Where one turn sends some rows of the set: a few examples, then the rows asked:
tasa: [ 11.6 -20.2 -11.5  -8.9  -0.1 -14.4  11.2  22.4   8.8   4.7  -9.1 -19.5
  18.2 -17.9 -19.0   1.3   5.0  12.8]
zosol: [ -8.8  -3.6   5.7 -26.9  -3.9 -14.6   3.0   5.0  17.0 -26.8  -0.6  -1.9
  24.3   6.5   7.0  -5.2  -3.4 -13.8]
fod: [21.7  8.7  4.5 28.6  3.1 23.9 16.9  1.5 -3.7 -6.2 -0.2 -5.4 24.3  1.8
  8.6 -2.8 -1.7 -7.2]
puvo: [-10.8  25.7 -19.2   2.1   9.1  -1.7  15.8  -3.0 -17.2   7.9   0.7 -11.8
 -13.3   5.6   2.5   1.6  14.4  -7.7]
fem: [-24.6 -15.4   9.4  14.6   5.8  10.3 -15.3   5.8   9.4  -2.4  -9.5   7.9
  -3.0  -1.5  11.3  19.9   2.7   4.6]
Bev: [  2.9  -1.3  -3.0 -27.9   7.6  -5.2  14.2  -7.3  22.0 -14.5   8.8   1.8
  29.2  -8.9   7.6 -13.7  -1.5 -11.0]
lipu: [ 21.6 -25.8  -9.2  -8.2  12.0 -15.0  14.0  24.5   1.7   7.4 -11.1 -12.5
  17.7 -22.1  -7.1 -11.0  -7.2  -0.7]
seb: [-11.8 -16.3  -0.3   9.5  36.2  -6.8   1.4   6.4 -10.1  22.1  -5.4  11.0
  -0.9  10.7 -20.0  -5.0 -11.5  -8.0]
nime: [ 16.0 -18.6  -8.5  -2.4  11.9 -14.5  22.3  22.3  16.4   7.1  -6.9 -15.8
   9.1 -21.8  -4.1  -6.5  -1.2  12.6]
nudim: [ -7.3  25.9 -13.6   1.0   0.4  -5.8  13.3 -14.5 -25.2  11.5   6.0  -5.9
  -5.6  -4.1  -7.1  -2.2  13.1   8.3]
dep: [ -5.8  36.2  -4.9  -2.0   7.5   0.7  13.1 -13.2 -17.4  -0.4  11.0  -3.5
  -4.2   4.9 -10.0  -4.8   6.3   1.1]
Nuled: [ -1.3   9.6  17.1  -8.6   9.8 -30.4 -12.5 -17.9  20.4   7.9  -2.5  -6.3
   4.6   4.2   4.8 -23.6 -21.7   5.5]
mif: [ 26.6 -13.2 -14.4   9.1   3.4  -1.5  -9.8 -12.8 -15.7   7.8 -31.7  13.0
   5.6  -7.8  -6.6  12.2 -10.9  10.3]
nogad: [-14.6   6.6   9.4  -2.6  -7.2 -27.2 -11.4  -0.1  20.1  16.7   5.5  -3.2
  -3.8  -1.1  15.1 -27.8 -12.8  11.9]
leko: [  5.3  18.5   6.3  -6.3   2.4 -38.1 -13.5  -1.5   9.0  18.6  -2.8   4.0
  -6.1  -0.1   4.1 -28.8  -5.2   7.1]
lel: [ -5.5  -2.6  -4.2 -26.9  -5.4   0.7  14.7  -6.1  14.1 -22.9  10.1  -3.5
  15.4  10.1  18.4  -3.8   6.8  -2.1]
lepip: [-16.2 -18.4  -2.8  11.4  -0.1   4.1 -13.0   3.1   8.8  -5.7   0.9   6.0
 -22.5  -4.3  17.6  18.6  -3.1   5.0]
zuz: [ 20.2   5.6   3.0  17.4  -2.0  22.8   3.5   6.3  -3.0  -1.7   2.8  15.7
  32.0  -8.3  14.8 -14.4 -10.0 -11.8]
daran: [  9.3  19.5  -9.2   7.6  -3.2  -4.6 -14.4   9.4   9.9  -4.0 -23.1 -22.6
   8.8  25.1 -11.5  -1.7 -16.8   7.0]
kimeb: [  4.8   5.8 -10.4   5.4  -2.6  -7.9  -8.1   1.8   9.1 -12.0 -10.5 -14.9
   8.0  33.3 -16.3  -6.5 -31.5   3.3]
Memon: [ 23.6 -13.0 -14.8  -1.0  -0.8  14.8 -15.4 -20.1 -21.4   3.6 -12.9  12.7
   5.4  -2.0   3.4   8.1 -19.0   2.4]
vefat: [ 14.9 -13.4 -14.2   5.5 -29.3  -9.5 -12.0   4.9  -7.1  15.8   0.9  -0.6
  10.8   0.8  17.4 -11.6   0.7 -30.5]
vepez: [-21.6 -17.7  -6.2   6.2  13.9 -25.3   0.8   5.4 -11.2  26.7 -10.0   7.4
   6.9   4.5 -20.9  -7.9 -13.5 -14.6]
fati: [-25.6  -7.6  12.8  -0.4   9.3   5.8 -18.4  -5.0   6.8   0.0   4.7  13.1
  -9.1  -3.4  13.5  18.1   5.6   3.0]
rito: [ 10.4   6.2  13.9  15.9  -1.0  20.0  14.7   5.5  -4.2  -2.6   7.6  -9.5
  28.1 -23.7  14.1  -8.1  -6.6  -3.1]
zumu: [ 13.3 -17.4   1.9  -0.4  10.4   7.2  -9.1  -5.5 -25.5   4.1 -22.5  30.1
   5.2  -5.8   5.7   5.7 -12.4  12.5]
foluf: [ 20.0  12.1  -8.1   1.8   5.0  -2.6  -4.3   6.4   7.9 -19.0 -17.9 -13.3
  10.9  17.9 -17.1 -10.0 -31.7   8.9]
Mon: [  7.3 -20.4  -0.6   7.4 -18.0 -10.2 -24.3   8.1  -7.8  23.2   6.0   1.4
  10.4  -3.8  19.4 -10.1  -4.3 -27.1]
dile: [-12.9  -7.1  12.5   2.4  22.1 -21.1   5.2  -8.5 -27.7  22.9  -6.4   7.5
   2.9  11.1 -11.7 -13.7 -11.4 -10.2]
Vopi: [  8.3 -19.0  -9.0  16.6 -31.7  -9.6 -11.9  11.0  -7.0  14.6  15.5  -7.9
   8.0  -3.2   2.9 -11.1  -4.5 -20.6]

lepip moves to Vopi
vefat moves to nime
mif moves to fod
Now these:
leko moves to seb
dep moves to fati
Bev moves to Nuled

